In the rows, 128 means zero.
The rows of D fall into several groups, and each row is roughly a mix of its group's hidden directions.
D (165 x 12):
[[ 97 128 132  94 137 104 187 111 134 118 110 115]
 [140 112  77  98 146 112 162 152 127 105 110 117]
 [165 109 115 114 136 142  90 163 163 145 142 106]
 [153  98 119 152 158 173 134  97 132 150 135 102]
 [149 150 149 109  84  89 124 112 114  92 129 146]
 [123 131 162 117 162 106 110  88 125 169 152 138]
 [136 115 150 101  83 126 164 151 112 107 162 123]
 [ 88 133 103 112  98 101 100 127 119 161 141 158]
 [111 148 102 148 139 180  98 124 139 109 128  94]
 [102 158 105 129 116 139  91 184 143 134 136 127]
 [ 75 137 110 131 151 161 150 102 125 101 112 142]
 [107 125 157 135 125 118  81 111  72 126 130 124]
 [128 141 118 119 117 161  94 120 163  78 130 102]
 [102 125 144  95 127 149 124 185 147 144 154 139]
 [123 156 147  93 189 154 124 114 128 130 142 135]
 [110 130  90 128 135 109 170 131 182 141 113 136]
 [102 176  96 128 140 174 114 117 135 109 123 114]
 [118 138 143 131 180 137  93  87 106 147 119 138]
 [148 126 155 155 130 111 145 128 129 185 135  89]
 [151  93 120  90 146 142  93 161 138 149 131 153]
 [120 135 138 117  91 109  76 122  82 117 141 133]
 [111 100 129 109 160 162 141  89 111 147 103 104]
 [140  99 114 116 118 113 108 174 152  92 162 126]
 [125 139 180 146 104 126 156 127 140 171 117 104]
 [146 112 172 150  73 107 130 134 127 106 145 128]
 [139 143 165 162 129 120 148 123 137  76 132 160]
 [123 123 134 127 100 141 100 140 152  66 147 106]
 [150 116 113 100 154 104 173 155 165 137 135 122]
 [ 89 148 118 126 159 102  94 137 119 116  82 135]
 [173 101 134 144 101 134 154  85 104 123 121 143]
 [111 112 149 151 184 143 105  88 128 135 134 141]
 [150 169 105 135 164 166 102 134 151 109 121 117]
 [ 89 141 135 134 127 164 148 101 137 162 163 151]
 [111 120 131 139 102 110  94 174 153 160 128  99]
 [ 98  96 152 115  92 130 103 169 142 120 101 136]
 [137 121 160 113 197 142 146 128 143 141 113 131]
 [ 95 151 131 137 131 155 125 153 142 121 170  82]
 [117 115 133 138  95 129  90  91 104 168 148 146]
 [150 116 147 144 101 106  89 133  96  85 145 126]
 [152 127 117 135 145 172  82  98 127 157 142 142]
 [164 121 115  92 121 134 176 119 134 127 120 170]
 [108 151  95 153  98  99 113 140 105  94 137 102]
 [121 131 126 138 101 165 151 121 143 151  71 110]
 [160 118 108 137 122 128 119 162 143 177  94 151]
 [117 150  89 151 142 149 109  93 111  87 123 112]
 [148 158 137 148 151 126 145  94 118 141 113 183]
 [ 84 124 114  97  98 127 168 130  95 144 142 127]
 [126 162 149  92 162 134 134  79 141 137 146 132]
 [124 148 108 149 174 134 129 156 174 126 115 101]
 [168 126 140 113 134 154 185 114 139  97 132 125]
 [145 151 126 112 138 184 106 119 115 145 108  90]
 [ 98 105 151 133 131  71 153 121 137 119 156 146]
 [ 87 155  86 150 153 138 124 118 103 100 139 143]
 [108  94 102 106 142 160 139 115 126  97  90 103]
 [136 149  95 125  91 115  92 125  83 114 130 150]
 [110  97 142 128 107  74 149 127  86 137 132 137]
 [114 146 122  85 167 153 106 103 115 113 160 114]
 [135  87  92 115 146  97 144 140 154  97 130 154]
 [116 118 110 172 112  97 126 126 124  95  83 109]
 [165 121 117 113 123 120 113 137  91 168 146 170]
 [132 130 100 147 153 143 132 124 119 112 197 137]
 [142  98 160 148 129 101 160  88 116  97 116 133]
 [165 123 110 144 149 154 134 126 124  87  80 115]
 [164 112 123 120 131  95 179 129  90 122 130 148]
 [147 125 170 101 168 157 163 110 129 112 136 125]
 [122 135 162 160 111 133  83 140 105 139 167 110]
 [101  87 105 125 119 160 107 145 132 156 100  99]
 [184 148 126 124 102 149 174 136 142 119 137 125]
 [154 124 155 143 103 123  82 120  92 114 149 100]
 [177 132 110 113 139  87 134 162 143 130 144 101]
 [ 87 147 135 141 143 141 122 122 121  94 157 177]
 [129 130 140 138 143 181  71 108 113 134 127 135]
 [ 97 147 145 114 102 131  89 121 118 171 161 139]
 [107 123 123  91  91  90 141 163 104 126 140 149]
 [115 123 144 113 123 116 150 186  80 115 128 134]
 [122 155  99 126 128  87 172 160 145 135 147 139]
 [169 143 111 140 120 110 102 153 158 127 149 171]
 [116 131  76 135 106 108 142 164 130 133 163 102]
 [147 153 112 102 160 169 135 104 163 127 119 153]
 [116  83 109 123 150 167 105 110 127  98 105 109]
 [153 126 128 129 119 122 141 167 144 141  89  75]
 [120 115 176 112 125 126 145  98 103 155  99 160]
 [136 164 139 125 140 132 173 126  90 148  95 153]
 [125 127 139 144 141 120  64 143  87 136 105 131]
 [144 133  93 155 116 153 108 107 161  97  92 122]
 [122 109  98 130 137  91 142 150 112  70 138 135]
 [134  73 128 153 127 144 122 160 144 153  96 146]
 [115 126 138 123 160 140 135 146 169 101  74 118]
 [149 128 164 159 165  99 124  94 161 134 123 134]
 [116  92 129 125 140  80 169 113 147 153 131 149]
 [ 92 131 138 132  85  94 109 173 130 111 134 137]
 [113 137 147 126 148 120 164  72 141 152 107 107]
 [135  98  95 100 141 140 151 111 158 149  92 102]
 [152 100 143 133 101 103 157 106  77 130 143 140]
 [139 175 132 153 140 113 150 151 152  98 156 152]
 [143 119 108  77 155 117 133 118 159 135 153 164]
 [146 124  96 154  98 151  77 145 149 108 132 123]
 [130 121 173 109  88 159 119 142 116  99 152 107]
 [152 158 173 135 155 145 100 153  99 114 127 116]
 [148 146 131 169  96 125 129 154 101 175 123 136]
 [141 127 142 113 169 132 152 123 139 104  75  99]
 [128 172  81 157 111 114 125 152 114 110 140 105]
 [128 102 105  69 161 140 148 107 147 141 122 126]
 [105 107 119 174 147 167 121 117 101 146  98 126]
 [137 114  89 150  98 163  90 126 148 126 117  98]
 [107  97 146 118 119 104 117 176 120  98 154 102]
 [134 122 100 125 168 119 130  83  84 102 134 130]
 [147 108 163 147 160 149 106 123 123 113  77 119]
 [130 106 132 113 137 144 128 123 141 163 110  61]
 [128 129 122 172 109 136 113  83 159 152 118  98]
 [113 138 145 119 136 193  96 107 133 135 106 116]
 [ 93 133 123 161 110 137  87 166 127 101 151 135]
 [117 129 173 117 137 131 153 137 146 174 152  94]
 [141 155 161 106 162 118 156 121 144 119  95  92]
 [134 126  98 172  91 101 119 118 105  97 106 115]
 [131 145 130  99 182 115 106  94 103 122 115 152]
 [113 184  91 125 112 140 119 123 127  89 115 143]
 [122  90 123  85 158 122 166 155 109 131 107 129]
 [115 141 141 142 137 106 173 123  99 180 120 144]
 [119 158 139 121 124 138 142 120  78 163 150 166]
 [154 111 131  77 164 143 104 145 137 131  95 135]
 [ 97 150 129  94 133 138  81 147 134 170 127 138]
 [110 149 101 160 169 172 114 124 127 117 152 140]
 [111 128 114 144 109 146 142 138 193 111 114  99]
 [124 107 124 141 143 141 146 100 142 120  72  87]
 [179 117 117 136 119  70 132 145 124 147 141 127]
 [108 159 102  91 123 121 120 111 109 178 109 116]
 [119 136  96 134 135  83 164 137 123  89  97 125]
 [115 151  87 102  99 152 142 111 112 147 143 164]
 [149 115 151 105 122 116 160 131 165 177 113 110]
 [143 177 142 136 123 123 128 146  98 128 148 179]
 [102 151 119 105 154 174 126  88 146 109 114 119]
 [114 140 140  91 144 137 174 111 100 168 114 120]
 [152 145 123  78 156 143  92 109 131 128 155 108]
 [146 164 100 158 106 167 102 102 138 125 111 135]
 [134  88 158 114  95 124 182 124 134 111 119 129]
 [151  97 140 159  86 145 163 101 118 115 125 110]
 [123 145 155 110  98 174  94 114 141 106 101 132]
 [117 166 113 126  86 122 125 170 147  92 139 138]
 [138 140  93  93 131 113 100 183 134 139 141 117]
 [106 110 160 174 144 121 133  77 117 139 122 129]
 [106 142 138 153 115 168 120 141 161 117 136  77]
 [133 123 110 165 140  92 160 110  89 154 112 144]
 [ 88 182 130 155 138  95 109 124 129 144 132 133]
 [111 159 158  88 120 123 131 148 110 142 168  99]
 [ 88 103 169 122 131 119 143 136  89 120 164 135]
 [152 155 104 107 114 103 110 119 139  75 152 116]
 [143 123 163 132 123 146 124 116  99 148 188 110]
 [132 132 115 134 132 152  75 165 158 149 101 136]
 [143 181 156  87  99 126 116 123 145 123 142 114]
 [159 192 102 124 124 116 120 122 136 145 137 100]
 [127 152  96 121  87 138 181 142 133 125 101 120]
 [121 134  93 148 147 127 114 150 176 134  83 130]
 [149 143 127 153 145 130  70 157  93 124 119 117]
 [126 144 113 136 154 121  92 168 135 112 178 140]
 [146 129 124 135 137 164 115 125 164 101  72 132]
 [169  95 125 124 135 139  98 142 174 136 132  96]
 [150 135 101 103 154 131 132 186 162 119 119 126]
 [159 127 151 135  79 143 169 135 138  99 141 142]
 [161 134 146 144 144 134  98 131  76 139 164 116]
 [118 114 149  79 113 119 128 171 146 119 151 158]
 [162 105 120  98 136 121 119 112 183  99 127 113]
 [131 117 127 162 124 108  90 140 100 107  76 123]
 [106 139 159 127 184 127 126 131 121 147 165 100]
 [129 132 108 144 136 113 158 126 143 174 182 118]]

In each list below, one row fits none of the groups, and each other row fits one group, some only roughly. Which row is it?
- k96: [120 142 110 148 129 164 134  91  93 107 113 169]
- k284: [130 148 172 135 114 133 163 125 113 165 130 169]
- k930: [184 115 111 103 129 118  86 128 146 107 142 118]
- k310: [154 126 142 106 105 155 168 111 126 106  83 143]
- k461: [ 97  85 142 151 143 147 108  94  95 136 144 136]
- k365: [ 91 128 148 161  91 119 152 171 121 119 145 121]
- k481: [110  99 180 121 122 128 152 139 158 132 149  94]
- k829: [ 93  95 133 129 147 143 121  70 123 140 149 147]
- k468: [ 84 118 111 154  74 125 151 124 106 132 126 112]
- k168: [128  79 177 141 113 128 150 132 146 149 103 133]
- k283: [126 123 108 131 128  68 126 142  77 140 141 136]
	k284
- k170: [ 90 105 128 119 106 129 107 132 102 103 181 142]
- k238: [ 88 114 144 159 125 118  98 131 136 109  83 100]
- k731: [123 169 125  81 131  87 118 135 127 158 150 138]
- k819: [ 89 119 139 123 115 127 107 102 111 134 190 129]
- k897: [155  89 139 144 106 156 121 130 159 147  85 142]
- k439: [113 120 142  85 118 142 100 156 104 106 162 155]
- k394: [118 145 137  97 179 123 157 131 165 145 109 145]
- k891: [157 113 119 105 121 136 164 154 144 172 155 151]
- k967: [134 109 157 139 133 185 128 133 124 136  82 109]
- k594: [106 153 110 104 140  90 150 130 134 169 164 137]
- k39: [105 142 148 179 106 138 150 104 134 119  88 115]
- k29: [150 101 145 156 123 160 121 134 165 172 145 113]
	k967
- k519: [136 155 171 112 166 123 156 126  89 148 128 138]
- k704: [162 152 145 112 132 122 100  92 107 168 144 107]
- k239: [101 133  97 173 154 143 149 102 127 117 131  92]
- k658: [141 143 137 151 120  81 161 115 130 129 162  89]
- k240: [130  77 150 137 142  98 148 168 115 147 113 114]
- k777: [105  85 110 135 100 105 146 154 105 162 138 146]
- k729: [143 102 117  75 148 108 100 141 118 140 165 121]
- k888: [124 123 134 175 160 118  87 134 112 162 127 104]
- k176: [119 137 105 108 135 120 112 115 103  61 144 143]
- k844: [139 142 120 168 141  91  84 140 128 105 103 147]
- k580: [113 151 119 142  81 123 139 158 158 166 145 109]
- k216: [115 117 120  95 154 112 159  85 169 121 115 115]
- k871: [104 111 144 132 136 118  97 142 131 108  62 128]
- k904: [162 103 150 133 155 112 118 172  96 156 129 136]
- k502: [153 103 125 144 146  85 163 126 153 153 142  99]
	k844
- k639: [ 96 112 108 126 122 166  97 155 134  84 124 146]
- k267: [139 131 110  81 180 102 132 121 132 156 111 127]
- k44: [128 133 114 160 131  74 139 160 150 110 155 109]
- k872: [ 98 176  86 120 161 120 107 137 140 110 129 124]
- k381: [101 149 123 100 152 135 131 144 162 163 172 123]
- k92: [149 135 122 125 136 113 147 114 123 169 143 191]
- k224: [136 130  78 134  93 142 112 149 122 129 141 175]
- k702: [150 140 123 162 126 160 107  76 122 139 157 113]
- k286: [114  76 162 142 113 143 135  82 119 138 115 119]
- k609: [153 107 116 176 104 116 125  84 110 152 130 139]
- k945: [ 97 154 142 146 110  95 113 102 111  94 137  93]
	k945
- k395: [170 115 118 129  78 153 128 168 148 128 130 132]
- k354: [168 165 104  90 132 158 135 129 129 100 130 149]
- k210: [121 115 172 137 141 141 103  88  91 103 127 106]
- k15: [145  98 111 127 160 137 162 105 125  93 135  87]
- k676: [152 134 108 120 153 133  92  83 109 105 145  97]
- k393: [124 125 153  89  98 164 136  98 133 141 166 141]
- k652: [138 114  98 141 121 116 136 119 118 173 142 185]
- k222: [109 161 121 136 132 116 103 153 103  77 129 159]
- k360: [161 118 147  91  88  85 138 123 109 119 145 124]
- k169: [156 114 127 100 190 121 135 112 136 142 159 127]
- k727: [164  81 161 135 106 129 137 139 134  98 104 109]
- k193: [ 76 125 118 168 114 139  98 129 103  99 119 135]
- k470: [ 96 149 120 131 154 101 140 175 120 105 141  93]
- k202: [ 91 169  93  92 142 135 119 117 147 119 114 149]
	k15
- k104: [102 152  95 132 151 139  96 128 170 164 133 139]
- k898: [133 160 115 160 144 154  89 136 144 115 148  87]
- k583: [168 142 116 100 162 149 112 159 129 142 112 162]
- k460: [142 121  92  83 116 152 125 144 157 117 116  89]
- k978: [107 117  88 111 132 124 140 115  95  90  88 144]
- k995: [142 155 118 161  96 137 104  98 111  99 106  97]
- k370: [103 141 147 126  94  95 153 170 155 133 105 135]
- k456: [108 153 108 149 169 124 115 150 145 101  93 101]
- k653: [144 120 162 151 130 115 107 185  94 134 141 130]
- k34: [ 97 108 163 138 137 136 107 163 162 156 121 101]
- k309: [ 92 138  98 164 110  85 132 142 120 119 156 114]
- k697: [ 72 134 130  82 123 128 139  97 124 153 119 122]
	k697
- k630: [149 161 142  95 103 167  92 143 131 149 135 142]
- k611: [132 131  90 121 107  78 115 138 101 142 143  91]
- k377: [152 116 158  99 169 123 142 144 133 143 104  86]
- k412: [136 149 144  77 166 139 148 131 139 103 107 101]
- k758: [ 79 114 161 158 113 133 144 136  88 130 142 116]
- k469: [143  93 142 162 124 112 114 160  94 159 154 120]
- k295: [141 148 131 134 145 173 136  71 137 107 133 109]
- k623: [162 138 141 140 197 137 120 134 117 146 141 116]
- k514: [152 172  96 115 114 115 151 116 167 106 120 150]
- k264: [125 130 119 164 110  96 123 170 127 133  83 153]
	k264
- k241: [128 140 161 134 154 181 114 109 152 115 139  95]
- k747: [120 161 115  95 135 133 109 124  82 138 126 174]
- k608: [105 149 137 161 135 123 106 129 105  92 148  80]
- k633: [120 121 162 131 144  73 154 148 141  91 125 131]
- k276: [135 125 116 163 106 105 103 137 136 128 168 177]
- k521: [152  87 115 156 111  94 143 149 126 134 102 162]
- k140: [131 133 119 145 130 137 147  79 130  77  93 119]
- k249: [146 161 142 127  96 141 125 131 184 134 100 107]
- k755: [146 179 161 163 121 125 104 143 107 139 150 121]
- k987: [134 149 129 146  92 147 123 120 186 151 145 107]
- k178: [ 93 107  94  88 115 127 174 109 133 131 124 126]
- k13: [115  90 124 167 136  93 174 134 114 148 132 129]
	k987
